Here are some points, each followed by its number:
ndarray[62 49 -33 -19 19 2 -7 -10 -48 2 -14 8 -15 54 -17 54 5 21 -17 9 32 -32 -40 -9 4 -4 -35 -3 -17 28 -24 -1 -13 -16 -20 -57 -37 -2 6 -18 -2 15 9 4 -28 -5 -13 -41 -2 9 15 17 10 10 4 -23 -4 -10 11 -44 -1 40 -17 -8] 0
ndarray[96 23 -23 33 -26 -77 33 -5 -55 -14 -23 45 -30 -25 -14 -29 0 14 -34 -28 82 -78 -75 -18 75 50 19 3 18 4 -22 -50 -19 32 7 -39 -53 20 50 16 -38 -51 -3 -22 5 -39 2 1 -49 1 32 -40 31 95 31 19 54 43 -13 -99 7 53 -33 -8] 1
ndarray[24 18 -60 -18 -37 -75 15 24 -94 -63 -17 25 40 47 33 13 28 51 -3 -25 31 -11 -47 2 -28 -20 9 21 -51 43 15 3 42 42 -25 -33 -5 48 -52 -2 1 -50 -40 30 -10 -28 8 5 -39 21 1 20 -1 -41 32 -57 12 71 -65 -60 10 52 12 34] 2
ndarray[-108 -68 44 5 26 4 -25 9 56 -19 13 -16 45 9 26 -33 7 -14 -31 54 -37 92 70 0 -14 -3 -12 78 -43 -38 52 -30 -4 -8 23 39 70 -14 -36 -12 9 10 -13 9 0 -14 47 27 -2 2 33 5 -36 -51 51 -5 -24 -8 -16 -1 2 -40 37 27] 3
ndarray[-3 -7 -15 -11 22 -100 -30 -6 -15 -24 -6 51 34 -30 18 6 33 18 -11 -25 50 -30 -16 -16 10 -5 -22 16 -33 -5 -4 -43 24 -16 -29 -29 -5 0 -14 33 1 -18 -62 47 -31 -23 -42 19 -3 4 2 15 -1 20 35 1 0 31 39 -45 25 12 10 10] 4
ndarray[-73 -41 69 21 -3 25 14 -22 68 -6 15 -40 19 -38 16 -23 -13 -13 -9 53 -52 50 52 12 -20 -6 14 45 -3 -41 23 9 11 26 45 50 47 7 -9 -8 -8 17 30 14 17 1 69 15 9 12 1 -36 -26 -22 7 11 -13 -3 -24 27 -3 -21 -4 7] 5
ndarray[-41 -12 4 -22 60 -8 -9 -14 72 23 33 10 -23 18 48 -1 9 -48 17 -1 -12 13 63 17 31 -6 -27 -24 12 -12 -6 -25 22 -45 -14 14 -5 -53 41 21 3 16 -49 -2 -16 38 -35 8 49 -30 4 29 -18 11 -20 53 -10 -16 50 53 18 -18 16 13] 6
ndarray[99 23 -1 -14 -13 1 -3 6 -43 38 -8 8 -58 67 -31 54 -20 -11 -1 -32 23 -15 -44 -2 32 8 -16 -46 26 15 -42 -4 -33 -2 57 -50 -71 9 29 1 2 21 46 -32 9 24 -24 -39 7 -11 4 12 33 42 -40 1 -11 -16 -5 -7 -11 22 -46 -21] 7
ndarray[48 -18 27 57 -9 17 1 5 -16 41 0 29 -28 11 -33 -17 -36 6 -2 -11 -13 -16 -44 27 41 18 21 10 42 -38 -14 -13 -40 53 30 63 -30 -50 15 28 -25 -33 73 -11 27 2 -9 25 10 -22 -19 -19 10 75 -19 78 29 19 -28 16 -20 -13 -2 -75] 8
ndarray[-20 14 24 -19 0 73 -1 -21 31 39 8 -23 -46 60 -16 17 -33 -24 19 40 -63 73 36 63 -24 -30 -16 -32 44 -17 1 40 -39 -9 18 30 3 -33 -9 -11 22 45 82 -28 2 25 8 -20 27 -38 6 8 0 -8 -31 9 -42 -65 -7 48 -4 -43 2 6] 9
ndarray[22 34 -15 -2 15 -45 -19 27 -28 -5 1 35 45 23 -12 9 36 -36 12 -13 38 -59 -11 -11 10 3 -33 12 -35 12 14 -29 17 -43 -43 -19 2 13 -12 11 -11 -25 -60 -2 -32 -26 -46 -1 0 11 -12 32 12 17 30 -26 -4 5 -36 -38 8 7 -3 1] 10
ndarray[36 -13 17 -20 13 -10 1 7 47 50 24 -11 -16 4 -6 52 -16 -3 22 -8 28 -78 -26 24 9 1 -20 -81 27 2 -60 -13 27 -18 -20 -7 -30 6 75 16 11 55 29 -8 -22 35 -43 -8 24 57 -30 -10 31 43 -52 9 0 -7 16 53 -2 -12 -18 -25] 11
ndarray[22 -69 -16 74 -72 42 3 29 4 -10 -5 -40 21 0 -7 -13 51 29 1 4 -38 15 -43 -12 -32 -11 0 57 -17 -5 -6 -17 -9 32 17 34 -14 -2 -47 -8 2 -40 22 28 -3 -40 1 0 -8 -7 -36 -22 8 36 15 2 25 48 -54 -17 -45 4 15 -44] 12
ndarray[4 32 -9 -34 11 43 -4 -6 -3 32 3 -11 -53 45 -10 14 -22 2 12 7 -33 28 11 22 -21 6 -10 -62 55 19 -16 54 -24 -22 -5 7 -15 -12 6 3 45 52 44 -23 0 21 -27 -32 5 -26 -40 3 4 9 -48 -16 -29 -41 18 43 12 7 -26 -13] 13
ndarray[-27 12 28 -17 67 -20 -33 11 35 15 30 24 18 12 20 -9 7 -30 14 -5 13 8 5 30 2 32 -32 26 -5 8 -3 -12 14 -57 -21 20 8 -9 22 33 -6 6 -42 -6 -14 8 -46 15 17 0 19 -3 41 -12 6 -4 -2 10 22 35 18 -10 16 7] 14
ndarray[-85 -64 58 36 16 27 4 5 75 -44 29 -39 54 -71 17 -27 -5 -8 -10 38 -42 42 60 6 -20 -10 36 42 -22 -31 23 11 4 39 42 11 77 5 -16 11 -1 1 26 17 10 24 61 25 -7 13 6 -33 -41 -38 4 22 -5 -24 -29 37 1 -31 22 16] 15
ndarray[-15 -14 12 -12 61 -21 -21 -3 40 -2 15 33 29 -7 9 -8 5 -7 -2 -15 21 -36 23 -2 39 9 -35 40 -39 1 41 -33 26 -55 -13 4 9 6 20 31 -6 -22 -67 -2 4 8 -34 10 13 3 6 16 -28 -32 49 4 14 -8 15 -10 11 -11 35 20] 16
ndarray[11 -8 18 -15 81 -24 -11 5 16 29 5 37 -4 22 -1 16 8 4 53 -22 23 -26 21 26 23 10 -22 5 3 6 -6 -42 5 -60 -12 -3 -7 -33 57 49 2 -13 -17 -13 2 14 -61 17 -7 -35 5 -4 2 9 7 12 -5 -19 23 26 24 -29 0 38] 17
ndarray[-35 -22 -3 -43 8 30 29 31 19 16 -1 -51 3 -24 7 0 -42 1 6 30 -38 68 16 6 -20 -20 27 -7 39 5 11 29 -13 31 -6 50 -26 -20 -2 -3 48 -9 25 -14 16 13 20 23 -17 -18 -3 18 -10 -54 1 -1 -29 1 4 30 20 0 42 43] 18
ndarray[-114 -67 5 -9 1 14 -2 3 48 -34 16 -35 72 -59 26 -54 2 5 -14 48 -40 77 71 14 -57 -19 27 60 -14 4 31 -1 23 13 2 59 71 5 -64 -9 14 -35 -29 24 4 2 45 48 -20 -20 42 -2 -42 -84 54 -12 -11 -4 -44 7 4 -36 66 45] 19
ndarray[44 13 -10 -25 11 -13 14 -5 -61 -6 -19 -21 -2 -3 -10 9 -6 16 1 2 -19 26 -35 -5 -20 -25 24 6 -5 38 -4 23 -1 6 -52 -11 5 19 -48 -9 22 -8 1 8 27 1 -13 -18 -22 -5 -5 -23 16 -20 -29 -28 14 4 14 -11 -7 20 -17 -3] 20
ndarray[4 22 -11 6 45 -84 -34 2 -12 11 1 66 32 10 26 39 35 6 -26 -24 127 -79 -32 -24 76 26 -8 63 -38 -39 6 -56 4 -35 -38 -49 -4 9 31 13 -26 -27 -90 -9 -21 -16 -41 15 -23 16 0 42 -1 27 50 11 -4 22 10 -68 21 35 8 27] 21
ndarray[7 -2 -13 58 -48 34 -3 18 -6 -15 -21 4 40 -2 -11 -4 51 33 7 17 -37 11 -31 -3 -39 -34 6 36 -41 7 10 20 6 55 33 30 -23 -2 -38 -26 -1 -16 11 21 -4 -43 21 -2 3 6 -8 -15 -1 7 1 -6 -4 26 -46 -16 -39 24 26 -64] 22
ndarray[9 8 -4 -2 9 34 1 12 0 34 -18 -21 -4 1 -12 18 -13 12 4 10 -20 34 14 3 -13 -23 10 -9 31 -5 3 5 8 8 2 22 -6 36 -5 -7 41 2 11 -24 8 26 -6 22 -12 -16 -10 11 -11 -42 -24 4 16 -10 15 31 9 12 -33 19] 23
ndarray[-44 -18 48 1 8 51 22 18 19 24 23 -28 -17 -3 2 -19 -29 -3 2 35 -38 48 49 20 -11 -18 40 11 32 -39 7 7 -30 15 18 42 3 -21 11 -9 8 2 46 -18 23 31 11 27 -6 -10 0 -8 -8 -25 -9 22 -39 -24 -26 35 -9 -15 -8 18] 24
ndarray[-52 -7 33 78 79 -27 -7 6 96 66 40 68 -98 -18 -8 -41 -65 -34 37 -89 66 -109 -2 -26 127 63 35 -52 96 -62 54 -79 -70 -51 40 50 -20 -58 127 78 -33 -37 -8 -86 39 17 -57 84 24 -24 27 1 -30 48 -12 127 34 -51 35 60 19 -65 54 -56] 25
ndarray[-7 10 -39 -6 17 -26 -27 3 -37 29 3 16 18 4 22 4 37 -9 -34 -8 50 -30 -25 -25 -20 -1 -34 16 -39 10 -8 -7 23 -34 4 -31 17 16 -18 -6 -27 14 -58 38 -23 -16 -9 -5 7 -10 17 40 -23 6 -23 -5 -5 9 29 -30 12 13 -11 23] 26
ndarray[37 -9 2 -41 32 19 0 18 12 49 -15 -19 -46 43 -17 33 -68 -19 22 -4 -3 -2 10 17 20 -24 -12 -55 61 3 -20 23 -43 -16 -29 27 -30 -43 42 -14 17 53 62 -38 -2 7 -29 -9 20 -29 -1 24 7 -9 -38 35 -18 -42 33 41 15 -2 6 6] 27
ndarray[10 12 -2 -10 16 -55 -40 11 1 -10 -6 53 14 42 20 -4 31 27 -27 -32 105 -80 -18 -25 67 27 -31 15 -47 -7 -11 -46 6 -33 -28 -43 2 -6 55 -4 -45 -8 -60 7 -12 -27 -54 10 -18 10 33 15 0 15 52 2 0 54 20 -57 -11 24 -3 21] 28
ndarray[32 25 -27 1 -34 2 18 -4 -51 -26 -15 -6 3 22 -20 10 2 -27 -3 -15 -20 25 -20 -7 -51 -12 8 -24 -13 45 -12 22 -9 20 -7 -26 -13 19 -46 -21 13 6 15 12 -2 -16 6 -39 -16 -6 -2 -2 15 -10 -19 -32 4 39 -8 -11 4 17 -18 14] 29
ndarray[-17 -17 2 -11 -42 -21 -21 -4 -1 -11 1 -2 20 -41 2 16 -12 12 6 35 -6 -15 11 -1 -42 -26 9 -15 -6 20 5 46 51 16 -3 -14 13 36 -45 -14 -1 38 34 37 -9 0 15 -2 -15 60 -25 -6 18 -8 -16 -52 15 5 -17 5 3 -10 109 -17] 30
ndarray[-6 6 -12 -5 -36 31 15 -20 -21 -27 -17 -20 -14 0 -19 -19 -9 7 6 16 -66 63 20 9 -76 -13 30 -11 20 20 3 31 13 37 -1 24 19 31 -64 -16 22 9 35 15 32 -5 26 -34 -16 -2 4 -20 7 -29 -5 -25 2 -6 -14 13 -5 4 -14 6] 31
ndarray[14 13 -21 -11 -49 5 19 -13 -52 -34 -20 -9 -9 21 -25 6 -13 59 6 14 -32 29 -17 0 -48 -19 27 -8 8 49 -14 43 4 14 10 -22 15 33 -37 -10 39 1 -3 6 5 -9 16 -34 -5 6 2 -3 13 22 -21 -42 -1 8 -32 -4 -19 -5 -17 -3] 32
New points follow, each followed by the numbers of its three nearest points above, smallest number first.
ndarray[26 22 -26 -18 -3 -1 5 12 -12 15 0 4 -18 34 -11 37 -15 13 15 13 40 -36 -12 2 19 -22 -11 -9 -4 8 -20 11 4 -41 -13 -24 -16 12 61 -7 -21 38 19 17 -21 18 -13 38 13 36 5 20 1 31 -7 -19 -13 1 -28 -7 -23 -1 -10 -12] 0 10 11
ndarray[29 14 -35 -29 24 -32 37 -4 -12 26 14 23 -9 47 10 40 15 -13 -10 -24 39 -48 -12 -14 32 -3 -64 -37 -28 9 -36 -5 -2 10 -26 -36 -30 -40 30 -4 5 23 -46 -14 -13 28 -48 -18 13 -12 6 49 8 30 -13 -7 -4 -25 56 10 7 -3 -4 -12] 0 17 26
ndarray[-46 -57 82 26 28 57 39 -17 84 65 29 -46 -27 -22 -6 -36 -61 -38 3 18 -76 121 92 23 -10 7 33 5 42 -56 2 -5 -50 56 56 69 21 -49 26 16 -16 -18 51 -42 28 23 25 -13 10 -37 29 -53 -21 -18 -11 50 -5 -54 -13 75 37 -33 -26 15] 5 9 24
ndarray[101 62 -48 -2 -15 -58 -21 1 -60 -10 -30 60 0 64 15 1 26 22 -44 -55 120 -85 -72 -15 90 17 -37 7 -43 31 -8 -35 21 0 -31 -87 -38 29 37 -1 -23 -16 -42 11 5 -19 -35 -23 -15 30 -5 5 19 36 49 -24 -1 27 7 -102 -8 54 -13 13] 1 21 28
ndarray[4 12 -71 127 -88 18 -8 -14 -45 -6 -27 65 -119 -96 -6 -118 -75 61 33 -95 -69 -101 -80 -55 73 63 127 -127 98 30 127 -54 38 36 94 57 -3 32 17 27 -22 -51 53 -64 71 -33 42 12 -37 3 26 -36 -25 6 -96 18 93 30 -11 77 -43 -51 39 -127] 1 8 25
ndarray[9 43 -26 -2 4 -15 -11 8 -74 -46 -19 18 41 0 13 7 11 36 0 8 15 18 -5 -17 -31 -17 58 38 -43 25 21 18 16 -5 -11 -28 19 41 -57 8 5 -14 -44 31 14 -30 25 -8 8 24 -15 20 -5 -39 37 -51 10 37 -13 -60 -12 33 2 23] 2 20 29
ndarray[114 28 41 -27 -47 1 19 -12 30 59 13 -39 -32 -44 -40 52 -34 -4 11 12 41 -79 -55 13 41 11 13 -104 39 0 -55 -6 14 68 3 -47 -51 33 106 43 -66 78 120 -14 -13 26 21 -52 10 91 -50 -56 85 75 -46 28 11 6 4 5 -13 4 -80 -33] 7 8 11
ndarray[53 10 15 7 20 -21 -12 15 20 40 10 15 -55 27 -11 27 -33 -27 3 -28 82 -25 -51 4 114 29 0 -18 32 -30 -25 -47 -38 -12 -4 -20 -43 -33 87 39 -45 -24 18 -53 7 12 -29 10 10 -2 43 -7 32 68 1 46 1 -24 25 -2 9 17 -40 2] 7 11 17
ndarray[-90 -46 19 20 -16 39 23 -15 10 -55 0 -30 43 -34 10 -48 -4 21 -17 39 -90 105 81 -4 -86 -5 31 65 -8 -4 52 42 27 27 17 29 81 23 -106 -23 39 2 -11 28 -3 -12 69 0 -16 1 4 -19 -38 -57 27 -36 0 0 -52 22 -5 -40 32 18] 3 15 19
ndarray[42 4 18 70 -7 -25 28 -44 -5 -17 0 21 -54 -32 -30 -46 -26 -10 11 -45 10 -18 -37 -12 73 43 31 0 44 2 15 -67 -37 37 23 -32 -21 27 50 17 -27 -51 14 -61 47 3 13 24 -21 -5 4 -42 20 31 23 21 30 -12 -2 -11 -7 17 -18 10] 1 7 8
ndarray[-8 34 23 21 -43 49 75 -7 22 3 -10 -50 -42 -14 -36 -38 -30 -10 1 0 -73 92 20 -6 -8 -8 45 4 63 -39 8 13 -38 93 26 38 15 -16 -13 15 11 -21 81 -25 48 2 58 10 -38 -18 31 -48 -15 -18 -20 53 0 -19 -34 36 -22 -29 -10 9] 18 24 31
ndarray[0 1 -6 -24 -16 -3 -4 11 -1 -22 15 -2 41 -45 -7 13 -16 23 10 13 -8 -9 2 12 -58 -10 6 -37 -11 34 -12 34 44 15 -1 -16 -9 46 -13 -38 -2 28 15 33 -19 22 5 -25 -3 39 -23 -16 24 0 11 -21 0 16 -8 4 -9 -21 -11 -5] 29 30 32
ndarray[-60 -40 31 31 17 -56 29 8 55 18 -2 9 37 -96 13 -91 12 10 -28 -14 23 4 18 -7 69 28 30 78 3 -59 29 -55 -3 42 23 18 27 -3 10 20 -30 -86 -62 -11 18 -5 34 85 -33 26 30 -20 -27 -43 102 28 13 30 -24 -25 27 9 44 68] 15 16 19
ndarray[-44 -2 -41 56 -15 -5 -27 7 -25 -70 -14 -2 56 -14 13 2 20 -1 -46 -18 17 19 19 -38 -40 -25 -17 24 -45 -6 10 1 28 -23 10 -9 26 10 -74 -32 0 1 -86 67 -10 -17 50 0 -33 -5 -16 15 -3 -26 11 -1 -2 40 -15 -27 -3 2 23 5] 22 26 29
ndarray[-11 4 -14 -46 -34 35 95 16 -11 17 -4 -39 1 10 -10 11 -21 1 3 23 -41 46 8 13 -39 -27 18 -11 35 8 -11 47 6 37 -8 -1 -27 44 -46 -31 43 13 80 -12 6 13 34 -34 -16 -9 9 -12 7 -51 -5 -11 -23 15 -14 23 4 6 0 15] 18 23 31
ndarray[46 34 -10 -32 15 -12 4 0 -47 40 19 27 -31 64 -4 53 -12 -12 -19 5 9 -14 -13 27 33 4 -16 -23 26 35 -25 -5 26 -37 -38 -34 -54 -11 28 -5 14 11 26 -24 -20 3 -53 -11 -7 0 -6 -10 22 13 -29 -25 -32 -30 10 -10 1 0 -25 11] 0 7 13
ndarray[-1 8 -13 -62 27 -65 -12 1 -6 -27 9 39 6 -14 19 -7 13 -8 -3 -19 58 -68 11 -20 8 4 -12 11 -26 5 10 -31 47 -23 -21 -34 9 0 -7 33 -6 -46 -100 27 -17 -23 -40 21 27 -3 11 12 -13 30 41 13 20 7 35 -37 30 37 -8 23] 4 10 16
ndarray[65 60 12 -39 21 4 9 -25 -40 38 28 -1 -50 78 -16 52 -32 -20 15 -8 28 -23 -28 13 15 2 -32 -56 30 33 -46 12 -9 -12 -43 -36 -67 -37 55 14 12 26 24 -34 7 16 -40 -41 4 -35 -13 18 28 24 -36 -3 -13 -14 46 17 16 14 -40 -15] 0 7 27
ndarray[-16 -29 71 -21 35 -6 -14 -5 36 12 4 6 16 -1 -6 19 -8 10 -30 1 0 -31 17 35 37 23 -16 -16 -9 9 17 -17 27 -40 -13 65 6 13 54 51 -10 14 -7 5 -34 1 0 14 27 49 -25 -8 64 3 -6 2 -2 -9 27 -3 27 -4 19 -1] 14 16 17
ndarray[-46 -37 15 16 6 44 -4 29 25 12 -2 -21 45 -16 15 21 69 -30 7 23 -41 18 13 6 -24 -11 -11 45 -29 4 14 22 -7 -22 14 36 2 -15 -31 -24 22 13 -14 24 7 -32 -19 2 37 -14 -45 19 -28 -26 -5 -18 -45 -13 -36 34 -8 15 59 -20] 18 22 24
ndarray[-25 8 -5 -28 -19 61 0 -10 20 14 9 -57 -8 30 -1 -9 4 4 -4 49 -54 45 25 4 -41 -14 3 3 -4 14 -5 22 6 5 54 4 14 -15 -38 -43 13 18 35 18 14 11 37 -8 -35 -24 23 -21 -12 -35 6 -24 -21 10 -36 5 -19 -11 11 23] 18 24 31
ndarray[-4 23 -17 0 4 -16 2 11 -47 -22 -14 17 32 -8 -14 22 21 17 -29 0 25 -1 4 -14 16 -11 6 44 -30 37 22 5 22 -18 -23 -30 17 37 -56 -4 6 -24 -53 9 1 -27 -9 14 -12 28 -8 3 -14 -19 40 -61 -4 17 -19 -40 15 29 0 22] 10 20 26
ndarray[25 -5 43 0 6 0 -2 12 23 58 15 2 -55 59 -14 12 -41 -9 10 -16 0 -15 -3 -8 34 19 7 -43 51 -19 -17 -14 -38 6 -11 -55 -15 -40 61 12 -13 8 45 -50 17 30 -23 -13 18 -30 10 -7 17 48 -17 38 -12 -37 31 9 16 -3 -30 -8] 7 13 27
ndarray[-103 -111 72 -41 121 -59 -50 6 127 10 46 40 84 -42 59 -19 34 -37 -39 -12 70 -87 91 14 82 25 -61 44 -54 -37 15 -71 69 -90 -7 3 70 -32 81 40 -64 6 -123 32 -43 17 -72 71 92 28 4 43 -25 28 29 88 -3 -4 19 -1 44 -13 46 38] 6 14 16
ndarray[-22 -29 25 -30 18 -8 -34 -2 86 39 34 8 23 -12 9 4 -6 -8 1 3 16 -25 31 33 16 14 126 -12 -15 -8 15 -12 19 -30 -13 25 22 15 59 25 -12 31 -17 20 -28 13 -35 15 17 8 -25 -15 25 -10 8 4 3 9 20 20 19 -19 13 13] 14 16 17
ndarray[-16 2 -81 127 -58 -58 -25 -1 -52 -98 -13 66 -17 -111 -2 -94 3 7 7 -94 27 -73 -84 -82 64 69 72 23 11 -12 85 -64 51 32 69 -17 40 62 -1 23 -14 -95 -69 1 57 -47 63 61 -32 31 53 -9 -43 -4 42 16 88 49 -24 -41 2 4 39 -40] 1 2 4
ndarray[121 34 -4 0 -15 -25 -1 -1 -51 28 2 17 -62 21 -47 32 3 -18 17 -35 34 -34 -50 -8 50 23 -28 -45 26 28 -75 -7 -42 3 -18 -77 -80 -6 56 4 -16 -6 44 -38 2 10 -60 -35 0 -12 15 -13 44 80 -8 12 -9 -8 20 -25 -4 35 -60 -7] 0 1 7
ndarray[-14 -49 59 -71 92 -32 -13 6 66 41 31 -6 -17 19 42 22 -36 -64 24 -1 12 19 73 28 29 -17 -17 -28 35 -43 -22 -24 -7 -67 2 46 -21 -91 69 33 13 28 -25 -12 -9 60 -70 -1 59 -53 2 39 11 33 -54 65 -25 -60 83 67 27 -47 9 0] 6 17 27
ndarray[44 -1 24 27 -28 25 24 -25 -41 5 11 -41 -56 12 -28 -11 -14 -6 -3 2 -16 23 -1 -21 5 6 40 0 35 4 -35 23 -27 23 14 0 -10 -16 15 6 -16 -4 36 -32 22 18 25 -3 -4 -20 0 -37 5 14 -35 34 5 -9 -3 16 -3 24 -35 -7] 20 23 24
ndarray[-55 6 -48 127 -92 -7 -3 -10 -7 -82 -26 79 -75 -119 -12 -105 -62 54 12 -85 -38 -80 -26 -34 37 42 127 -68 52 -13 95 -51 32 60 90 40 46 39 -28 13 -17 -59 4 -27 62 -66 72 50 -80 10 27 -4 -49 -9 -11 38 74 42 -67 63 -22 -60 70 -115] 8 12 22
ndarray[107 60 -108 -42 -61 -33 16 27 -103 -14 -17 -8 -25 34 0 52 7 2 9 -52 78 -48 -82 -44 -6 -20 -2 -78 11 50 -49 32 10 9 -37 -41 -65 24 -11 -29 33 8 10 12 -7 -3 -6 -42 -32 24 -1 26 19 1 -38 16 6 27 52 -33 19 72 -30 -13] 0 7 29
ndarray[15 25 -9 -26 1 26 6 22 -12 19 -3 2 3 29 9 40 -26 26 -7 -1 45 -44 -15 -4 6 -12 -14 -46 -21 21 -3 15 9 -12 -4 -18 -5 -2 16 -5 4 22 4 13 -30 -5 -3 -1 1 18 -3 38 -6 -2 10 -22 7 -48 6 -2 -12 6 -2 -18] 0 23 26
ndarray[36 -18 36 3 23 -9 5 -11 57 -5 8 21 -47 12 -15 -8 -31 -34 4 15 34 -12 -1 9 61 27 7 19 21 -28 0 -27 -35 5 11 10 -19 -36 35 43 -27 -26 25 -29 29 0 -25 39 -8 -31 3 -30 12 56 -4 37 4 -15 64 -13 20 0 -18 10] 8 14 17
ndarray[-69 8 49 13 72 25 -10 -32 81 27 17 -10 16 -10 4 -21 -3 -28 -19 10 5 -1 73 2 34 23 -24 41 -18 -54 30 -26 -22 -15 15 40 28 -37 44 -54 -3 -27 -33 13 -5 15 -10 38 20 -17 28 -2 -36 -1 43 -20 -30 -16 -11 5 -12 -24 28 31] 3 14 16
ndarray[-6 -38 52 -38 87 2 1 -6 73 52 29 -6 -24 39 24 25 -29 -66 18 -7 -5 16 96 27 36 -25 -24 -21 58 -32 -36 -23 -16 -37 -28 40 -30 -84 77 29 5 30 -1 -32 9 60 -57 8 57 -68 -13 32 -5 53 -51 79 0 -62 78 63 45 -55 3 22] 6 17 27
ndarray[-59 -8 7 28 20 47 -22 7 27 4 9 5 38 -1 13 -3 41 5 6 44 -53 7 8 -4 -28 -13 -33 69 -40 1 33 24 -18 -33 14 38 10 -33 -44 -18 27 9 -17 13 2 -21 -28 24 29 -9 -42 29 -35 -26 8 -24 21 -2 -5 29 -10 18 45 -42] 14 16 22
ndarray[-12 -33 63 -52 114 2 3 0 76 53 51 -10 -34 60 31 8 -31 -62 -1 -1 -27 14 75 17 29 -15 -35 -41 33 -40 -27 -34 -8 -53 -2 37 -16 -89 60 35 8 22 -13 -28 -13 61 -52 13 67 -57 7 38 2 46 -99 65 -36 -65 67 75 34 -46 3 11] 6 17 27
ndarray[-50 -3 -33 127 -75 8 7 -10 -13 -57 -36 60 -58 -120 8 -111 -57 41 9 -88 -33 -82 -50 -67 23 46 127 -64 64 -5 109 -53 31 59 89 56 40 52 -32 22 -9 -91 17 -29 57 -39 69 50 -63 7 21 -35 -53 2 1 27 104 62 -55 26 -27 -74 61 -127] 8 12 22
ndarray[39 -1 14 -45 34 4 -9 13 13 53 24 0 -7 18 -13 77 -19 9 25 3 22 -67 -22 34 32 3 1 -74 24 22 -35 17 23 -33 -35 6 -27 1 70 28 -12 50 47 4 -21 16 -28 -19 31 52 -41 3 36 62 -30 9 0 -29 17 32 13 -4 -14 -48] 11 13 27
ndarray[-28 -14 -38 -48 -16 15 3 28 -4 -16 -21 -73 40 -41 4 8 14 30 -7 -21 6 -21 -16 15 -43 -22 19 -10 -5 9 20 31 29 20 -22 25 -7 28 -34 -15 19 -10 13 60 -12 -11 53 0 -34 31 -17 5 2 -73 -17 -12 -17 42 -43 92 4 6 57 13] 18 30 31
ndarray[78 12 -33 9 -11 -4 -38 22 -43 0 -13 3 -9 46 -1 35 48 21 -10 2 24 -21 -25 -4 9 -9 -38 35 -40 8 0 -6 -9 -18 -25 -2 -12 3 -11 -15 -4 6 6 6 -27 -20 -43 12 8 -7 -29 16 2 -5 20 -9 -26 0 -18 -27 -9 30 1 -28] 0 10 26
ndarray[-108 -89 59 -39 114 -39 -55 7 127 -10 45 38 94 -65 60 -9 10 -40 -39 7 90 -58 46 11 68 6 -62 44 -52 -46 47 -85 70 -58 -16 32 58 -37 98 55 -46 5 -125 46 -40 37 -75 75 47 30 -12 26 7 9 33 63 -5 10 33 17 42 -44 63 37] 6 14 16
ndarray[-17 4 42 38 8 -24 9 -7 41 -11 21 -10 -20 -39 -14 -22 -11 -12 -15 -7 -15 19 24 8 36 26 2 35 32 -43 2 -22 -15 30 22 30 11 -11 14 26 -1 -37 -8 -25 34 1 8 38 -19 -19 30 -39 5 19 -10 38 22 -15 3 5 3 -18 -8 14] 5 23 24
ndarray[-31 -11 14 5 44 -9 -15 0 9 21 2 21 9 -6 12 4 -1 -16 -15 2 33 -24 13 -3 50 26 -30 27 4 -35 2 -48 -3 -24 -8 -8 12 -6 31 13 -31 -27 -34 -20 0 9 -16 18 13 -12 24 10 -25 28 27 13 6 -11 11 -12 7 -2 15 21] 14 16 17
ndarray[30 40 -15 -11 4 -11 -20 16 -53 27 -5 24 -15 44 34 58 12 -2 5 -3 37 -18 -25 -11 10 6 -27 -34 -14 20 -21 10 13 -34 -21 -27 -51 13 4 13 13 9 -23 -11 7 0 -49 -28 -4 2 -14 3 -6 5 -5 -17 -9 2 28 -11 0 24 -7 0] 0 10 26
ndarray[14 29 -8 2 -27 25 -7 3 -36 -23 -13 -27 -5 -6 -12 -4 -23 11 4 17 -51 68 12 2 -88 -31 28 0 -54 26 9 35 24 17 8 26 24 29 -52 9 20 11 18 8 11 21 18 -118 -7 -10 28 -8 -6 -37 -4 -30 31 1 -13 7 13 3 -11 -6] 29 31 32
ndarray[12 25 -32 10 -5 11 -16 22 -53 13 -34 5 20 47 -3 26 48 7 -18 7 59 -39 -37 1 10 -11 -39 38 -62 12 -11 -10 -4 -10 -16 -21 -13 -30 -7 -3 22 17 -2 8 -16 -9 -37 -10 3 11 -28 8 9 5 12 -33 -9 15 -13 -42 -20 22 4 -9] 0 10 26
ndarray[-38 -7 10 -6 32 -41 -15 1 57 -6 -66 38 12 -9 20 -12 35 -6 4 5 53 -22 12 -3 55 31 -26 63 -27 -39 28 -54 2 -12 -19 -18 28 -8 14 18 -27 -23 -63 5 -7 -14 -15 34 10 -5 15 20 -21 -11 50 12 -40 13 5 -50 3 24 25 58] 4 16 28
